One turn sends every row of this set to another row. A few are shown first. Where does it send the rows asked after them?
fevus: [-21   8  -2 -14   3  25 -14   0 -27  16 -15   1 -18  -8 -11  -9  -7 -18
   1  -2  24]
dom: [ 19  19  25  -9 -10  15 -19  50 -41 -19   3  -9  28   3 -15 -22  11  10
 -11  41  -4]
kefi: [-26   6  -3 -16 -10  30  -7   8 -21  14   6   7  -2 -17  -7  -7 -16  -9
   8   6  -8]
viv: [ -5   8  15   3 -19  24  -8   7 -38   5   3  -3  11  -2 -12 -23 -16  12
   2  27 -26]
zufa: [  7  40  -4  27  -5 -18  -2  25 -10 -33  -2   3   7   0   6  16  16   1
  -6  12  -7]
resan: [ 13   6  13  11 -17  37   3  44 -28 -10  17   2  22  -3 -14  -2   0  19
  -5  23 -14]
dob: [ -4   8  15   1  -2  14 -17  -6 -49  13 -27 -13  -6  10 -18 -27  -8   3
  -4  16   7]
Vus: [ 17  20  18 -33   9 -34  10  13 -29 -20 -20 -10  -2   9   1   0  19  -7
 -11   6 -10]
ginim: [ 29   3  13  16   1  36  -2  54 -33 -13  -4  -4  10   8 -22   6  15  14
 -17  10  27]
rebi: [ 19  38  -5  22  -5 -24  15  20 -14 -28  -6  -2   1  -3  -9   7  22 -13
  -6   8  19]
Leni: [-14  -5 -10 -10  -2  35   0  34  -5   0  18  15  12 -19 -10  13   3  -9
  -6  12  -8]
midup: [ -5  -4 -12  -4  14  37  -5  45  -6  -5   4  11   5 -10 -11  23  15 -11
 -14   2  23]
Fomi: [ -2  25  -8  12  -2 -25   0  15 -14 -20 -11   1   3   2  10  11   7  15
  -6   6 -29]
Zal: [  7  25  21 -25   7 -25  -3  17 -24 -25 -17  -5   3  11  14   7  13   1
 -10  12 -28]
taval: [ 26  29  19 -24   5 -29  14  21 -24 -27 -14 -10   1   6  -5   2  26 -18
 -11  11   7]
Tisab: [ 11  37  24  -9   2 -19  -7  26 -16 -36  -6  -1   7   7  16  13  18  -8
  -9  20 -20]
Sul: [ -1   4  -6  -1   4  43  -4  50 -14  -6   8   9  -2 -12 -10  20  10  -4
  -5  -4  27]
Nanop: [  5  17  27 -14 -11  10 -28  32 -46 -11  -6 -10  23   6  -9 -29   2  12
  -9  40 -14]
gavap: [ 17  24  -9   1  -1 -36  24   7 -23 -14 -18  -9  -5   0 -15  -2  18  -7
  -7  -2  12]
dano: [-12   2  -5  -8  -9  41  -1  38 -11  -2  21  13   6 -18  -6  11  -6  -1
   4   4  -6]
timan: [ 27  14  22 -11  -2  12 -16  54 -44 -17  -7 -13  21   9 -21 -17  19   9
 -17  32  17]
nesav: [  4  16 -13  -4   0 -35  14   5 -23  -9 -21  -5  -3   2  -3   0  10  10
  -6  -3 -18]
zomaf: [  9  11  23 -21   0   2 -30  26 -53  -2 -23 -17  12  13 -14 -33   5  12
 -14  34   0]
govi: [ -6   7  -2  -5  12  31 -13  26 -24   4 -14   1 -16  -5 -14   7   7 -15
  -6 -10  45]
totar: [-23   3  -7 -13  10  20 -15  -3 -17  14 -14   5 -10 -10 -15  -6  -1 -27
  -6   7  21]
laloz: [ 18   6  13   9   9  20 -14  21 -46   2 -29 -14  -7  15 -22 -10  11   5
 -17   4  41]
duz: [-10   0  -8  -5  20  27 -17  22 -14   4 -17   5 -10  -6 -15  12  13 -23
 -14  -1  39]
nogi: [ 23  41  24  -8   0 -20   6  27 -19 -38  -3  -2   7   4   5  11  26 -20
  -9  19   2]
melis: [-25  -1  -7 -17  -3  25  -4   4 -11  13   6  11   2 -19 -10  -5  -7 -20
   0  16  -9]
motof: [ 21  10  22 -20   4   4 -23  40 -51  -8 -24 -16  11  14 -22 -27  16   8
 -18  26  21]

kefi moves to Sul
dom moves to motof
totar moves to Leni
Now find these:
Vus moves to Tisab
dob moves to resan
Fomi moves to rebi

